Rows are one point carried round by a steady rotation, each followed by how many steps it has turned.
The counts run from 0 to 307.
[-11 -21 -17  24 -13  31 -18  10  20  -2  10 -16  18  36  24 -16   4  -8
  16   1 -22  -2  42  16 -14  -8 -40 -21  -9  25  14  16  -1  23] => 248
[ -7   5 -12  37  -7  24 -19  16  11 -22  31 -15   6  41  -1  -8  22 -12
  41   0 -23   6  -3 -15  -2  -5 -27  -5  31  28 -20   8 -36   1] => 278
[  8   0   3 -18  25  -5  10  26 -13 -17 -22  -8 -42  -8   3  13  45  -9
  15  24 -15  17  19 -15   5   7   0  18  28  24 -31  21 -33  -3] => 155
[ -5   4   9 -15   0   1   7  47  -5   9  18   3   6 -19 -12  43  25  23
  32  23 -10  13  21 -18   9 -11 -27  18  -7  -1 -38 -30 -18 -23] => 183
[ 50   5 -32  -8  14 -10   5 -31  -4   0 -20  24 -23   1 -13  28 -27  -8
 -25  -4   5  10  20  -2  -9   5 -16 -18   9  11  42   7  17  -3] => 231
[ 40  14   6   6  11  19  12  -8  -9 -15   1 -17 -23  15  -5  37 -29 -23
 -22   8  -6 -19   5  19  -3 -20   6   3  27  14  48  30   0  -4] => 261
[  4  11 -15  17 -15   7  19  11  10   3 -10 -14  -9  26  31  -7  21   0
   4  28 -12  36  15  -1  36 -10 -34 -24   2  29 -15  25 -42  -7] => 126
[-10   9  -9  24  11  21  16 -13  32  -4  21  26  20   1  -8  -8  15   3
  -2  -8   7 -32  12  16  20 -18 -24   6   0  15 -63  23  -2 -32] => 16
[-14  -3 -11   2 -13  -2  -8  -1 -20   1  -7 -40  15  46  20 -18   4   0
  -7  13 -26  19  15   0  23 -21 -46 -24  18  28  -6  23 -27   3] => 123
[ 15  -3  12  23   3  -1 -36  15 -10  17  15  31  25  29 -11  37   6  10
  16  -3 -13  21  -7  10 -30 -11 -37  -7   0 -33  32 -17  11  -9] => 81
[ 14   0  28  -4 -17  32  -6  -6 -20 -39 -19 -20 -12   8 -20  23  -9  -5
  17  14   0   1  -2  29  20  -3  18 -14  38  21  13  22  -7 -47] => 287
[ 11  -2   6  -6  11 -26   1 -25  32   9 -47  20 -20 -34 -17  -8  15  -1
  -2 -14   7  -1  14  12 -16 -30 -17  21  39  16 -30  -8 -19   8] => 41
[ -2  18   5 -21  36  -6   8   5  18 -22 -13  -7 -27 -28 -21  39 -16  14
  12  22 -11   9  37  -8   8  35   9  10  21  29 -19 -10 -24 -26] => 30
[ 22  16  -7  20  -7  32  32   9  11 -21 -13   2 -13  18  16  -4  12   0
  13  21  12  24  22  36  44  -5 -16 -30  -6  14  -3  30 -17 -20] => 130
[  1   6  -7  -5  31  25  22 -25 -10  -5 -29  -1 -19 -21  -9  17 -24 -22
   9  -1  -8  -6  -2  18  27 -30   0  31  15  29  19  23 -43 -14] => 7
[ 13  -2   4  24   5 -14 -23  -3   0  27  -8  40   1   6 -11  55 -10  -2
  18  17 -42  20   1  -6 -41  19 -18  15   8 -32  14   2   4   8] => 83
[ 28 -11 -13  -5 -38 -21  -6   0  21  23 -15   3 -21 -37   3  17   8  -2
   2  -5  14  18  21  -8 -39 -42  -8  15  14  19  -6 -27  -6  29] => 68
[ 22  -8 -20  23   3   2   2  -2  40  -8  -2  48   6 -12 -43 -16  36  -3
  12 -16  29  -8  17   9   3   2 -33  10  18  17 -25 -18  11 -22] => 46
[ -3  14  -8  -5  23  21  -1  14  -9  -3  11  -3 -16  15  28  22   3  35
   2  19  -7  22   6   3  23   3  -5 -18   7  32   1  21 -45 -60] => 1
[  7  -8   8  13   7   8 -13  17  -7  41 -21   4   7  17  11  -3  -4  17
  -9  21 -32 -14  40  40  -1   3 -53  -3  -8 -20  -3  33  11   9] => 241
[  8  27  23  15  23  -6 -24 -23 -21  14   8   4  19  39  14  29 -36  13
  -8  16 -25  -7   5  36 -15  -7 -21 -25   6 -24 -14  26   9  -1] => 112
[  7  -3 -12 -32  -9  -7 -16 -31  23  -5 -26  -4   0   5  19  19 -22   9
  -2 -17  -9  38  33  -3 -55 -17  -3 -34   1  11  -5  -5  -1  31] => 223
[  0 -23 -10   6  -2  29 -16   7  -5  14 -12 -12  14  32   5 -22  -1   7
   7  10 -35 -23  54  29  -7   8 -33 -10  -9   8   5  37  19  22] => 245
[-16   0  30  38   8   5 -23 -13  24   1   4  24  15 -23  15   8  23   1
   7 -15  17 -14  -6  19 -14 -30  -3  15  20  20 -20 -11 -22 -42] => 168
[ -2   0  -4  -1 -10   0  16  15  20  28 -18  23  20 -20 -21  32 -13  13
  23  25 -19  17  46   2   7  21 -36  10 -35 -13 -24 -11   3   4] => 213
[  3   3   0  43  -6  -7 -26  12   1  36  16  31  14   0  -4  40 -11  13
  20  22 -34  14   9  -2 -21  21 -29   2  -8 -25  17  -5   1 -11] => 84
[  7  -8 -16  -8  -8 -14 -20 -42  23   5 -19  47  -6 -32 -11  25  -8  15
   7 -18  -1  29  -8  -4 -41 -18   6  -3  23  13 -26 -17 -14 -13] => 197
[  5 -15  21 -21  23  38 -21  -3 -14 -32 -32   7 -15 -13 -12   5  28 -18
  38 -12   1  -1  12  34   3 -24  27  19  28  19   2   4 -17 -10] => 162
[ 39   3  -9  -4  -8  18   1  -4   4 -30  -8 -12 -39  17  15  34  -9   0
 -21  12  -5  -7  21  10 -22  -2   8 -29  23  20  29  49   5 -23] => 257
[ -6 -10  -2 -14   3 -12  11   0 -15 -18  15   3  11 -14 -38  44  25 -25
  -1   7  -6 -18   8 -56   2 -12 -22  40  20  22 -12 -15  -1 -17] => 178
[ 17 -21 -19 -23  -9 -10   0 -34 -15   4 -30  31  15  -1 -52  35  -9  -1
 -14 -11 -15  -3  -4 -26  -6   0 -29   1  14  -1  12 -11  24 -27] => 204
[  1   7  20   1 -18  31 -19  16   2 -34  -8 -18 -16  24   0  11  20  13
  17  18 -16  19  -6  12  -1   9  11 -28  45  15 -18  29 -21 -50] => 283
[ 60  -8 -43  19  -9   0  -3  -1   8   2  16  55  -3  -2 -27  23   9  -5
  22 -13  17  16   6  -4 -18  -6 -18   5   4  -8  24 -12  14   7] => 76
[ -2 -21  36 -23 -14   5 -26  24  -3   6 -19  -9   0 -26 -22  30   4  21
   9  21 -11 -13  49  13 -25  32  -3   0   9   5   6 -13  29 -24] => 59
[ 10  19  32  19  33  21  22 -37  12 -35 -22   5  -6   9  10  26  -9 -47
  11  -2   2   5   7  30   0 -18   6  -1  16   8   6  25 -13  14] => 136
[  6  15  38  18 -15  28  -4  -2  -9 -14   3 -25  10  -1 -17  14 -13 -16
  16   8  18  -4  -7  40  33 -25   0  -2  31  23  14 -10 -18 -41] => 290
[ 19  15  25  22  13  42  16 -13   9 -35   0  -3   7  23  14   2   2 -31
  12  -1  18   5  16  52  24 -24 -14 -16  -8  10   8  10 -12 -19] => 134
[  3   7 -22  14  -9  -7  25 -10   1  -1 -25 -19 -16  14  21   3   7 -14
  -2  23 -29  41  15 -21  18  -4 -23  -8  13  27 -14  33 -51  14] => 125
[ -8  -6 -10 -14 -11  -4   5 -11 -24  -5 -32 -37 -10  28  17  -5  12 -12
 -16  20 -39  24  15 -11  10 -11 -33 -23  25  21 -12  39 -26  17] => 124
[ 54 -18 -19 -13 -24   3 -13  11  -8   4  -7  29  -4   5 -20  13  22  21
  -4 -17  20   6  13  24 -26 -32 -15 -18  12 -12  -1   1  40 -12] => 74
[ 19  16  -2  27  15  -7   7   3  -3  20   3   1 -26   0  -7  14  -8  -9
  -5  15 -21 -39   6  22  -9 -12  -8  34  29  -3 -37  57  -5  19] => 269
